128 stands for zero in the data rows.
Here are some points, each followed by its number:
109 123 149 138 155 117 097 118 125 0
140 158 144 127 130 145 110 107 123 1
151 143 140 151 118 128 127 137 144 2
163 098 133 146 179 148 114 100 157 3
138 166 148 112 129 110 123 088 169 4
197 174 126 147 130 147 152 136 060 5
137 133 147 113 142 119 101 125 118 6
132 119 117 119 094 114 121 170 094 7
128 118 137 111 130 085 136 129 142 8
099 098 102 160 102 147 143 115 125 9
109 116 150 112 147 129 105 147 161 10
156 102 136 128 080 095 139 134 138 11
139 165 145 117 151 091 173 165 125 12
093 117 097 169 098 188 168 101 110 13
162 152 117 148 104 109 149 160 149 14
170 180 112 127 140 102 161 113 096 15
166 062 096 148 201 167 143 096 179 16
160 125 136 136 100 138 120 193 132 17
125 140 130 152 118 088 167 135 125 18
112 127 101 094 080 130 121 148 084 19
110 145 154 108 130 095 132 133 113 20
108 118 095 096 113 120 120 057 151 21
113 145 164 087 146 108 144 166 116 22
105 072 142 114 114 134 071 141 146 23
074 120 112 092 068 132 153 130 102 24
130 130 157 109 129 138 121 173 119 25
139 189 138 142 135 133 116 131 138 26
094 089 097 101 099 101 116 086 146 27
140 131 147 125 151 074 163 150 139 28
140 126 127 131 109 145 153 203 150 29
132 122 144 128 152 100 116 162 145 30
118 125 135 140 130 127 160 090 106 31
127 172 154 149 134 126 111 081 133 32
128 121 129 134 124 150 138 130 093 33
117 134 075 131 153 135 097 125 114 34
114 133 129 148 126 103 096 122 108 35
116 153 115 108 173 139 125 133 132 36
120 135 166 151 109 122 116 121 132 37
140 124 133 136 123 105 098 126 116 38
151 040 126 147 137 158 107 146 159 39
134 117 137 090 109 134 117 113 125 40
102 113 134 092 113 116 096 136 101 41
126 136 139 166 116 116 125 104 117 42
148 156 123 107 141 138 166 157 098 43
140 152 161 137 141 161 144 091 141 44
123 139 134 120 130 104 146 122 107 45
132 104 158 119 133 123 094 106 156 46
163 153 119 149 106 109 148 158 149 47
112 125 160 103 117 121 099 115 141 48
074 106 083 137 134 130 144 159 095 49
112 089 099 115 196 168 155 086 161 50
115 081 145 116 111 107 116 131 136 51
169 152 134 117 133 131 130 147 076 52
Which two points above are nearest to each new point? Their numbers follow each, nearest first.
168 124 114 146 180 140 109 143 148 3 30
113 119 071 132 123 151 126 181 121 49 34
127 119 137 111 128 085 135 129 142 8 20
136 081 120 139 206 127 128 116 148 3 16
162 123 138 140 098 137 119 192 128 17 29
092 118 097 169 097 189 165 103 110 13 9
123 158 124 156 086 121 131 128 107 42 37
134 103 158 119 131 123 095 107 155 46 48
136 099 131 125 126 109 116 146 107 38 51
080 146 090 137 155 124 080 132 110 34 35
169 153 132 119 136 130 130 147 077 52 43
140 126 133 135 123 105 100 126 116 38 35
197 173 127 148 127 147 151 137 058 5 52
110 128 104 096 078 131 118 149 080 19 7
114 145 166 090 144 108 143 166 113 22 20
140 126 126 125 107 145 157 201 153 29 17
178 111 126 162 170 117 135 109 173 3 2
102 101 101 157 101 147 145 114 128 9 13
071 120 142 079 111 142 161 136 148 24 40
124 158 126 158 085 121 131 126 106 42 37
121 194 123 132 149 106 079 145 115 26 35
117 132 074 130 152 135 098 128 112 34 36
156 091 132 168 180 142 134 123 141 3 16
089 073 106 144 077 168 123 143 141 9 23
109 118 093 097 113 121 119 055 153 21 27
141 126 108 158 090 171 162 158 102 33 9
119 133 166 152 112 122 116 119 134 37 42
196 173 125 145 130 147 152 138 060 5 52
081 144 091 138 154 125 079 132 109 34 35
105 071 141 114 114 134 071 143 145 23 51
110 123 148 136 159 117 097 117 128 0 6
178 110 128 168 166 117 135 109 168 3 2
121 141 127 104 089 135 121 125 127 40 48
156 093 132 166 182 141 133 122 143 3 16
080 110 097 115 162 135 074 128 129 34 0
088 149 129 129 176 094 095 113 116 0 35
088 074 109 145 076 169 122 142 140 9 23
129 129 158 111 126 138 120 173 116 25 22
164 159 163 131 117 155 116 112 130 1 44
139 125 132 136 124 105 097 127 116 38 35
140 154 160 132 140 162 145 095 142 44 1
116 126 154 113 144 102 150 135 152 8 28
158 180 109 130 146 117 096 139 116 26 1
116 133 130 150 128 103 097 120 108 35 38
149 119 132 143 080 135 160 119 122 11 2
176 137 151 147 122 133 116 158 098 52 2
119 161 120 111 099 110 152 147 095 45 7
119 126 137 140 126 127 161 091 103 31 45
141 133 149 126 150 074 164 149 138 28 12
141 132 147 128 151 074 163 148 139 28 12
150 119 121 126 050 101 142 160 123 11 7
168 118 163 127 084 103 113 158 144 11 17
117 114 134 099 184 167 157 094 139 50 36
140 134 149 127 150 074 163 149 137 28 12
121 104 151 143 091 152 113 132 150 37 51
131 117 138 089 109 135 117 114 124 40 48
079 103 127 096 099 126 149 103 117 24 27
164 161 163 133 117 154 115 112 130 1 44
074 106 083 135 137 130 144 159 096 49 9
151 142 140 150 117 129 128 139 143 2 47
140 156 143 128 129 145 110 107 123 1 6
122 195 124 133 148 106 078 145 113 26 35
161 144 128 117 150 144 128 102 121 1 6
121 124 112 124 144 119 141 164 127 30 45
129 172 154 150 136 126 112 081 132 32 1
165 140 127 152 129 108 120 126 144 2 38
100 099 102 160 101 147 144 117 124 9 13
173 109 159 121 082 104 140 123 167 11 2
138 154 166 159 120 124 104 124 127 37 2
113 120 073 134 124 151 124 182 120 49 34
142 118 161 116 132 095 142 093 151 8 4
108 117 153 117 145 129 104 146 158 10 30
094 090 097 100 099 101 118 087 147 27 21
116 151 113 109 176 140 124 134 133 36 34
121 147 066 113 158 143 137 138 067 34 43
124 130 057 114 100 124 132 072 153 21 27
081 107 096 116 165 134 076 127 130 34 0
133 144 127 150 109 175 146 111 097 33 31
146 078 145 118 056 116 116 162 150 11 51
121 111 132 158 116 103 164 157 130 18 28
117 160 133 130 129 145 170 105 093 31 45
139 152 160 133 145 162 145 091 144 44 1
113 117 114 167 102 141 148 126 157 9 2
114 113 144 148 095 137 104 127 137 37 42
112 090 098 110 197 167 157 086 164 50 16
121 193 120 132 149 106 080 145 116 26 35
176 083 131 171 164 131 132 130 176 3 39
121 124 112 121 143 120 141 165 128 30 25
140 158 143 123 129 145 112 106 125 1 6
139 153 161 134 139 162 144 092 141 44 1
103 132 115 144 119 158 130 095 140 9 31
111 091 100 113 193 168 155 089 158 50 16
170 180 114 129 139 102 158 112 095 15 52
096 089 099 101 094 101 119 087 144 27 21
116 113 134 100 183 168 156 095 137 50 36
112 128 103 097 079 130 118 147 081 19 7
